A single turn carries every row of the set below to another of its rows. Some are shown first; where does it send the rows asked next?
Gov:  -3 -16  24  -8   5  15 -11   4   1   0  19 -12 -11  -3 -11   5 -11 -11
lelak:  -8   9   9  -8  28 -10 -15  12  -9  -6  11 -11  12   1 -18  20   6 -10
Zag:  16 -16  24 -11   6  -2 -11  -7  14   1  13  -7  -1   4  -4  16  -9   2
lusag:  -4   6  23  -7  15  10 -15  11  15   5  15  -1   4 -14  -4  18 -16  -1
Nimo: -14   6  19  -5  23 -17 -27  -1   0   5  12   5 -12   6  -8   3   5   4
poza:   2 -18  11  -4   9  -8 -24 -22  -5   7  -2 -12   5  -1  -3  -5  -5   5
zez: -16  -4   5  -1  16  -7 -27  -1   3  -2  -9   1  15 -11  -9  11   2 -17
pesit:  -8  13   9 -10  28  -4 -15  16  -7  -3  10  -8  11   5 -18  21   0 -11
Nulo:   8  -5   8  -5   4  -5  -4  28  -1  -1  16 -14 -10   2  -4  15  -4 -19
geto:   0  -2   5  -2  27  -6  -2   8  -4  14  15  15 -11   5   1  -1 -19   8
Ragad:   7 -22  17  -7   4  18  -9   8  -2  -7  13  -9  -3  -4   3   2 -12 -10
Pemim:  14  -2  14  -7   2 -19 -24   4 -22  10  -8   3 -13  -9  -2   3 -13   7
Fekap: -10  -7  18  -6  22  -3 -25  23 -18  -3   6 -17  -6   4  -5  -2   7  -8
tugaz:  -8  -3   8   2  14   1  -4  14   0  19   8  14   1   0   2   3 -16  16
fom:  -8  -7   5  -4  23 -11 -16  14  -2   3  10  18 -10  11   3   2 -22   6
git:  11  -6  12  -9   6  -7  -7  30 -13  -2  13 -15 -14   5  -5  12  -4 -10
nudup:  -8   6   8  -4  27 -23 -19   5 -15   2   9 -11  -1  -2 -17  17   4 -17
Lesik:   4 -20  12  -5   8  -9 -25 -20   3   9  -2 -10   1  -2  -5  -4 -10   3
Boz:  10   1  -4  -5  10 -20  -8  -7 -14  11  -8   1  14   0 -14   7   1   2
Vik:  10   3  -5  -5   0  -2 -13   5  -6  -6  -6  15  -4 -15  -1   8 -17 -11
dos:  12 -15  18  -8   6  -3 -10 -12   8   4  15  -1   8   5   3  21 -12   2
Dulaf:  14 -16  21  -9   7  -5 -12 -10   9   1  17 -10   6   4   0  19  -9   3
dun: -11  10   6  -5  28 -13 -15  10 -10  -1   7  -9   9  -5 -16  23   5 -14
diso:   2   1   4  -5   9 -24 -13  19 -12  13   6   0 -16  -1 -12 -12  -3   5
Gir:  17 -12  16 -12  10 -10 -10  28 -15   3  14 -12  -8   9  -2   8 -13  -6
Mem:  -5  11  14  -3  14   6 -16   6 -13  16  -6   4  -1  -1  -7  11 -22  19
rogi:   2   4  11 -11  29  -4 -15  10  -7  -4   0  22 -11  11   2   9 -19   1
bef:  16 -11  12 -10   9  -9  -6  28 -15  -3  15 -17  -7   4  -4   9  -7  -7
pipa:  14  -4  -4  -6   7 -19  -9  -8 -10   4  -8  -3  17  -4 -14   8   1   0
Sapi:   7 -19   7  -4  -1 -10 -23 -12  -1  10  -7 -14  -1  -6  -9  -5 -16  -4
nafe:   5  17  10  -6  18   0 -21  11  -9   6 -14   6  -4   5   2  15 -21  10
maviv:  14  -7  -2  -7  13 -21 -10 -12  -7   9  -9   1  13 -10 -14   7  -3  -1
zop:  10 -22  14  -8   4  16 -10   6  -4  -1  12  -4  -4  -2   6  -1 -19 -10
rasem: -11  -5  23 -10  24   1 -26  24 -16   2   6 -13  -6   8  -4  -1   1  -7
gogo:  16  -4   5 -10  11 -11  -7 -12  -4   4  -8   2  12 -15 -18  12  -4 -11
zovi:   6 -19  18  -9   2  17  -9  11  -1  -6  14 -10 -12  -2  -3   3 -15 -10
Gazup: -11   8   8  -5  17   1 -17  -5   8 -11  13  16  -1  -7  -8  19 -10  -9
fibo:  17 -14  30 -10   4 -10 -14  -4  10  10   7 -11  -4   3  -5  13  -1   2
rabe: -15  -3  18  -4  21  -3 -22  23 -21   0   5 -13  -9   1  -7   3   8 -10
Guku:  -4   8   6  -9  20  -1 -24   9 -13  -4  -6  11  -8   7  -5  12 -30   3
dal: -11  -1  -6   0  17  -3 -19   1  -5   0 -12   1  17 -15  -9   5   1 -14
Tuzu: -10   6  -9  -2  16   4 -16   8  -7   0 -10  -2  15  -6 -10   0   0 -13
fadam:  -3 -13   9  -1  10  -7 -25 -24  -4  12  -1  -6   5   3   0  -2  -6   4
boro:  -3  12   7   4  18   1  -8   7  -1  22   4   0  -1   0   2   9 -22  14
Dubu: -10 -10  15  -5  11  -6 -15  24 -22   1   2  -4  -9  -4 -11  -1  11 -15
vup: -11   1  -8  -1  17   2 -18   2  -6  -6  -8  -5  17 -10 -10   1   2 -13
kabit:  -2   3  32  -7  17  -9 -33  -2  -4  14   9  -9  -9  -6  -1  11 -14   9
fitot:   8   3   1  -6   7   6   0  24   1   7   7   4  -3 -18 -11  -4 -15  -5

Gov moves to -> gogo
Zag moves to -> dal
lelak moves to -> Ragad
Now these:
dos moves to -> Tuzu
nafe moves to -> fom
lusag moves to -> Vik

A single turn carries every row of the set below to another of its rows. Some are shown first; where does it send the rows asked next?
tuki: -20   1   5   8  -5   5   4   6   6  12  -2  -5 -15 -11  -2   1 -17  18  14  -4  -3
vud:  -7   0   4  12  -7   1  11  13   6  11   0 -15 -19  -7   8  -5 -10  20  17  -1  -3
fefo:  13  -6 -15  15  15  25  14  -4   3   2  -7 -14   0 -16 -20 -12   7   5  -7  -6   7
Vevi:   7  -5 -17  13   1  27  12  -3   7 -10  -6 -14   3 -12 -21 -10  13  -1  -8  -7  15
Molo: -13  -4   7   7  -4  11   3  17  -4   2   3 -12 -24  -9   4   0 -14  14  14 -13   2
bek:   5  -6   7  11  -7  -9  18 -20   0   3 -10  -7  11   2   6   1  14  -2  -3   2  -4
peb:  -5 -12   9   3 -11  -9   6 -15  -9  -2  -7   0   5   2   6   8   7  -8  -5  -7  -1
madu:   5  -5  -4  10  -4 -10   9   3  -4  -7  17 -23 -10 -14  -7   6  15 -10 -17  -1  16
Lam:   1  -2   3  12  -2  -8   9  13  -3  -6  20 -28 -20 -14  -1   7   8  -3 -13  -2  15
Sab:   5 -10   3   7  -3 -17   9 -15   3   8  -7  -7   6   3   4   2   2  -3 -15   2  -4
fuzi:   3  -9 -12   8   8  32  10  -2  -7  -9  -5  -8   4 -12 -18  -8   9   0   3 -14  12
Dimo:  -2  -5  11  10 -16 -13   8 -15   5  -4  -7  -9   1   6   8   6   7  -6 -13   0   2
zitu:  -6  -4  -8   8  13  32  13  -4   6  -3  -5  -9  12  -9 -19  -8  -1   9   4  -7  10
bar:  -8   4   5  16  -9  10   5  17   9   0   1 -19 -30 -11   2  -3 -11  17   7  -5   5
Tuk:  -9  -3  13  11  -1  -2  11 -24  -1   2 -11   1  11  -2  -1   7   6  -1  -3  -3  -3
Reg:   6  -2  -6  14   2   3  10  10  -3  -7  18 -26 -18 -20 -11   3  13  -4 -13  -4  18
vidib:  -3   1   8  13   5   5   6  15   7  10   1 -20 -23  -7   6  -4 -18  20   4  -5  -1
Zata:   8  -6 -14  12   9  29  20   1   6  -2  -5 -18   7 -11 -14 -15   8   9   8  -5  10

zitu moves to -> Tuk
Sab moves to -> vidib
Now these:
Lam moves to -> Reg
bar moves to -> Vevi
Molo moves to -> fuzi
bek moves to -> vud

A single turn carries every row of the set below to another of its rows. Some are shown first; where does it send the rows asked next?
rolu: -9  1  5 -6 -1 10  5  4 12  2 18 -9 -2  4  9  0 22  1
peta: -13  -3  -9  11  -1  13   9  -2  10 -11  26  -2  -1  -3   0  -3   6  -1
vebeb:  -4   9  -3   5   5   3  13  15  16   4 -14  -4 -13   7   2   5   0   6
bariz:  -8  -2   0  16   2   5  13 -11  -4   1   2  13   9  -8   2 -13   1 -20
Pimu: -16   7   2  12   4   5 -10   8  -2  16  -4   5  -2  -1 -28  -1   2  -3
nume:  -1  -7  13  13   1  -2 -21  -3 -12   7 -14 -10  -6  -5  -1   0 -19  -4
finim:  -2   0   5   9   4  -7 -11  -4   1   2  -1   1 -12  -2  18  19  -4  17
gebu:   2  -3 -17   0   4   8  -8   8  -7   2  21   7   9  -5   3   1   8 -13
Paz:   2  -7 -15   0  -7   4  -7   7 -12  -1  14  -3   4  -4  -3 -22  -6  -7
Foror:  -5 -16   6  -5   1  14  -7 -11 -14  -9  -7   5   4  12   3  16  -6   3
Nozut:  -9  -9   5   5  -3  11 -18 -12   1   0 -16 -17   8  12   0   4  13  -5
zego:  -7   7  -3  19  -2  -8  -6  -4 -11  12   0 -16 -12   1   5  14 -11   6
zin:  -6 -12  -2  -9  -2   8   3  -8  -7   2  -6 -14  -4  17  -6   6  19  -5
Kig:  11   1   3   1   2   5   9  -6  -6   5 -21  10   1 -10 -13  -1   7 -10
zovov: -23   2  -9  15  -3  -6  -5   0 -11   6  -6   8  -7 -10 -17   8  -9  -8
zuf:  -1   8  16  -1   0   6  -8   4  -6 -25   2   1  -7  -9 -23   0  -5  -1
Pazos:   6   4 -24  16  -9  -1   2   5   5   0 -12  -5  -6  -1   9  -9  -1  -8
zof: -15  -8   3   7   4  30  -1  -7   2   1  -5 -16  -5   5   0   3  12  -9
Zabu: -15   4  11  13  -4  11  10   3  12 -17  -8  -9  -1  12  10  -7  -8  -5
Voni:   6 -15  -4   7  -6  15  -6  -7   5   4 -19   9 -10   7   4 -10  -5  -3
sogi:  -5 -12  -7 -13  -6   5  -8   7   1  -7  16  14   2 -10   5 -12   7   0
falo:   9  -2  -5  -9  -7   9  -7  -2  -1 -26   5  -2   4   5   5  -5   7  10
Bal:   1  -7   7   2   1  -8 -17 -18 -13  -4   7   4   1  15   3   5 -12   3
Bepi: -16   1  -2  17  10 -15 -10   0   6   7   6  -6 -14   0   1   2  -5  17
zovav:  -9   1  -9   5   2 -11 -11  11   1  -2   7  12  -2  -5  -5   1 -25   2
feres: -11  14  -2   8   5   5  -8   6  21   1   4   4 -10 -20  -9  -5   6  -5
lasu:   6  13  10   3  -1  -5  13   4  -8 -16  -5  -8   8  -6  10  -3 -11   0
lop: -11  14  12   2  -6 -15  -2   4   1 -13  -5   8   3  -4 -22   3   3  -6
kezo:  -2  -5  15   1  11   2  13  -1  -2   4   5  15   1  -2  11  -4 -14   6
zanuz:  -7   3   0  -7 -11  12 -24  15  -1  -8  -5  -3 -13  -8   3 -14  -5  -9
sodu:   1 -10   8   5  -7  -5   2 -20 -14  -3   1  -9   5   3  -1  15  -1  14
ruko:  -8   7   6 -14   5  18  -7   8  -4  -8  -6  -4   6  -4 -12 -15   8 -13
laf: -14   7  -2   6   9 -13  -8  10  -6  21 -10   6  -6  -1  -4   7   5  -5
dul:   5  10   9   6 -14  -2 -16   4   2 -10  -6 -18  -7 -12  -6 -17   1  -1
fup: -18  -1   0   5   9   4   3  -4  10 -18  12  -9   1   1   3   9  20 -10
pudo:   5  -5  -7  11   7   5  -4  -5  -6   8  11 -10  -4   1  19  -4  18   5
Fofo: -18  -7  -4  13   9   0  11   0 -12   4   5  -2   7  18  -4  10   9  -7
vamu:  -8  -4  12  22  -6  -1  -2 -13   4 -12 -11  -6  -5   6 -12  19   3   0
bisag:   7  -3  -7   3  -2  10 -21  15  -2 -10  -1 -16  -3 -16   4  -8   0   8
Vuv: -19  13  16  10 -12   6 -11   4   3 -13  -2   3  -2 -19 -10   1  -8  -4

Bepi moves to -> Bal
lop moves to -> laf
Now these:
kezo moves to -> Voni
pudo moves to -> falo
sodu moves to -> zin

A single turn carries every row of the set below to another of its rows. Some are shown first; where does it send the rows asked next?
vuf: -23   3   3   4   8   6  -4  -3   5   2  15  -6
sis:  17   1  -5  -3 -13   0  10   3  -5  -7 -16   0
viru: -18   2   2   0   2   9  -7  -4   7  -5  18 -14
ped: -21   2  -2   0   4  11  -1  -3   8  -3  18 -10
nezum:  12   5 -11  -6  -4  -6  20  -1  -6  -7  -4  11
mok:   4  -3   1  15 -10 -11  13  10  12  -3  -9  12
leni:  12   1  19   7  -6  -9   2   5  13 -16  -9   6
lek:  17   1   8   7  -8 -16   4   1 -12  -6  -7  -3
Refe: -20   3   2   3   9   6  -3  -5  -1   3  16  -7
Rigum:  6 -2  8  9 -1 -4 17  6 13 -9 -8 18
foti: -22   1  -5  -1  -1   7  -2  -3  -5   1  18  -9
rizak: -22   1   0   0  -5   5  -9  -1   5  -2  17 -11
kevo: -17   3   0  -2   4   9  -5  -5  -1  -4  19 -15
turef:  10  -2  -3  10  -4 -11  19   3  -9   0  -7  10
retus:  12  -1  -8   0 -13   2  14   6   4  -5 -17   6
Rado:   5   4  -7  -1 -10  -6  15   7  18  -9  -6  15
popim:  19   8   1  -9  -9 -12   3  -2  -8 -15  -5  -3
pip: -19   2  -4  -1   6  11   0  -5   0  -2  18 -10
Buke:  12  -1  -3   0 -17   0   7   7  11  -8 -18   3
tupa:  12   7   6  -4 -15 -11  -1   5  17 -17  -6   1
mema:  18   2  16   2  -1 -10   5  -2  -9 -14  -7   1
tumo: -19   4   5   2   8   4  -7  -6  -1   1  16 -11
kedek: -24   1  -4   1  -3   7  -3  -1   4   0  17  -6
feri: -21   3   6   3   6   5  -8  -4   5   1  15 -10
Rivo:  11   0  13  11 -14 -16  -1   7   9  -9  -9   0
defo: 12  0  5  5  5 -5 19 -1 -9 -8 -6 13
kozo:  17   2   0  -2 -17  -1   3   4   3 -10 -17  -3
pafa: -20   2  -1  -2  -3   5  -8  -3  -4  -2  18 -13

retus moves to -> sis
kedek moves to -> foti
Now these:
viru moves to -> ped
leni moves to -> Rigum
lek moves to -> Rivo
tupa moves to -> Rado
tumo moves to -> feri

A single turn carries every row of the set below to another of its rows. Some are shown first; where does it send the rows asked next?
Teler:   6  22  -5  -4 -15  -4  -5   1   0  -3  -4 -22  -2  17   0  10   4   1  -3   2  14 -15  19  -2 -15
gunol:   4 -10   3 -20   4   0   0   1   9   5  -8  19 -12 -13   9  -7  -4   6 -12  -7  -9  -1  -6  -1  14
Kida:   4 -10   2 -20   9   1  -1   7   5   0 -11  19  -7  -9  10 -10  -4   3  -8   1  -6   0 -10  -6  11
sokop:   3  21 -15  -1 -14  -5  -4   1   3  -2   1 -27  -5  16   8  11   3   4 -12  -1  -6 -11  26   4 -11
Fesa:   3 -10   0 -15  10  -4  11   3  -1  -2  -6  17  -7  -8  11 -10  -4  10 -10  -6 -10   5  -8  -1  16
Kavet:   1 -17   2 -13   0  -5   3   1   7   6  -1  18 -11 -10  11  -7  -8   5  -7  -8 -15   1  -1   3  17
Figum:   5  21  -5  -4 -11  -1  -4  -2   0   3  -7 -24  -5  16   0  13   7  -1  -1  -2   2 -15  19  -4 -18
segir:  -4  18  -1   0 -13  -9  -2   1   3  -7   1 -25  -7  19   5  15   6   3   1   4   0 -14  21   5 -10
geb:   0 -20   5 -12   4  -5   4   6   0   5   0  17  -6  -6  10  -9  -8   0   3   2 -11   4  -6  -3  12
ditol:   5  20 -13   0 -18  -3  -5   2   3   1   3 -24  -6  16   7   8   1   4 -15  -6  -1  -8  26  -2 -13
Vadud:   1 -18   1 -17   5  -2   4   5   5 -10  -4  19 -11 -13  15  -5  -7   6 -14   2  -7   1   3   8  14
ral:   3  24  -1  -4 -15  -4  -5   1   4   3  -1 -25  -6  17   0  10   8   3  -5  -1   3  -8  17  -8 -16
guk:   6 -12  -2 -16   7   3   1   6   0   4  -4  20  -7 -11  10 -14  -8  -1 -10   1  -2   1  -8  -5  10
Zedap:   1  21 -12  -1 -13  -4  -5   1   5 -10  -1 -24  -6  15   9  12   3   4 -13   1   1 -16  26   8 -10
pok:   1 -19  -5 -12   5  -2   0   9   2  -6  -4  20  -8  -9  17 -11 -11   2 -11  -2  -9  -1   1   4  14
zudan:   3 -18  -4 -14   6  -4   0   9   5  -1  -6  18  -7  -8  15  -9  -7   6  -9  -4 -18   3  -1  -1  14
Gedo:  -2 -18   4 -13   1  -3   2   3   7  -2  -2  21 -12 -12  13  -7  -9   4  -8  -7  -8  -4   0   8  17
sudap:   4 -12   0 -17   2   3   1   1   6   4  -3  21 -11 -15  10 -11 -10   2 -13  -5  -2  -3  -5   2  14
ranu:   3  27  -6  -6 -11  -2  -5  -1   3  -1  -3 -26  -5  16   2  12   8   3  -7   5   2 -13  16  -3 -13
por:   7  23  -6  -5 -14  -5  -4   0   0  -1  -6 -24  -2  18  -1  10   5   2  -3   1   9 -13  17  -5 -15
labu:   0 -10   5 -15  11  -4  12   3  -1  -4  -6  18  -7  -7   9  -9  -4   9  -6  -4  -6   3 -10   0  16
mel:   6 -18  -3 -16   3  -4   6   3   4   3  -1  16 -10 -12  13  -6  -6   6 -13  -1 -18   9   2   1  12
rumin:   6  18 -14  -2 -15  -6  -7   3   3 -10  -6 -23  -3  16   6  11   2   5 -13  -5   3 -15  27   3 -12
Zev:  -2 -14  11 -18   3  -3   3   1   8   2  -5  20 -12 -11   7  -5  -4   4  -1  -3  -5  -3  -8   2  15
vinag:   1  21  -7  -2 -15  -3  -9   4   8 -12  -3 -21  -7  16   9  11   3   6 -14  -5   5 -14  27   2 -12
Lopa:  -1 -13   3 -13  10  -5  11   3  -2  -7  -4  19  -7  -7  12  -9  -6   9  -7  -5  -6   2  -6   3  16
zab:  -2  14  -4   5 -19  -7  -1   1   0  -3  10 -22  -6  19   6   9  -1   0  -3  -2   5 -11  27   3 -13
Bedol:   7  17 -15   0 -14  -2  -5  -1  -1   1  -4 -24  -5  15   6  11   1   1 -10  -7  -3 -15  26   2 -16
pitar:   2  12  -6   3 -18 -12  -1   2  -2  -5   2 -24  -3  20   3  12   1   2   2   0   4 -12  25   4 -12
soteg:   3  20  -4  -3 -11   1  -4  -1  -3  -3  -4 -21  -6  14   2  11   2  -3  -2   0  11 -20  21   2 -18
Vin:   1  23  -1  -2 -16   0  -5   1   2  -5   2 -20  -7  16   3   9   3   0  -7   1  17 -15  19  -1 -15
Ziz:   6 -11   4 -24   8  -1   5   3   5   3  -8  16 -10 -13   8  -5   0   6 -11   4 -10   7  -7  -5  10
sadon:  -3 -19   8 -14   6  -4   2   8   2  -4  -4  19  -8  -5  12  -8  -6   2   3   3  -5  -1  -6   0  13
nar:   2 -11   0 -14  10  -3  11   2  -3  -5  -3  19  -7  -8  12 -11  -7   8 -11  -5  -3   2  -6   2  16
zir:   2 -19   6 -14   2  -4  10   1  -2   4   5  17  -9 -10  10  -7  -9   1  -3   5  -6   7  -2   1  11
mone:   5 -12   2 -19   6   4   5   2   0  -1  -1  20 -10 -15  11  -8  -7   2 -14   6   3   2  -4   1   9
zel:   1 -11   1 -13   8  -3  13   1  -4  -1  -1  19  -6  -7  10 -11  -7   7  -7  -4  -4   4  -8   0  15
meze:   3  26  -8  -3 -12   0  -4  -1   0  -3   2 -24  -5  14   3  10   4  -1  -9   6  11 -16  18   2 -14
vofeb:  -1  18  -6   4 -16  -8   0  -1  -1  -1   8 -26  -5  18   4  12   2   0   0   5   1 -12  23   5 -12
rafu:   1  12  -7   5 -15  -5  -1  -1  -4  -1   2 -23  -6  18   4  12   0  -2   1  -3   1 -16  27   6 -15
zupe:   8  19 -17  -1 -16  -7  -5   3   2  -5  -4 -24  -2  16   6   9   1   5 -12  -5   1 -12  27   2 -13
nin:  -1  13  -2   1 -12  -7  -3   1   1  -5  -5 -24  -7  19   4  16   5   2   3  -4  -4 -17  26   4 -15
gika:   1  13  -4   2 -17 -12  -2   3   1  -7  -1 -24  -3  21   3  14   3   4   3  -2   2 -12  25   3 -11
pinom:  -4  16   2   1 -16 -10  -4   4   6  -7  -1 -24  -8  21   5  14   6   6  -1  -4  -2 -10  24   1 -12
ris:   3  18 -11  -2 -11  -1  -7   1   2  -9  -8 -22  -6  14   6  14   3   3 -10  -6   2 -21  27   6 -15
bav:   1 -14   0 -12   9  -6  12   2  -3  -1  -2  18  -7  -6  11 -10  -7   9  -8  -6 -10   5  -6   1  16
dogo:   1 -15   7 -15   0  -1   5  -1   4  10   1  19 -11 -11   7  -8  -8   1  -2  -3  -5   0  -7   1  14
vad:  -2 -18  12 -19   6  -6   7   4   6  -5  -4  18 -11 -10   9  -1  -1   6  -1   5  -9   4  -3   2  12

Ziz moves to -> vad
ditol moves to -> ral
Now these:
por moves to -> gika
rafu moves to -> Bedol
Zedap moves to -> meze
sadon moves to -> pok
gunol moves to -> Zev
nar moves to -> zel

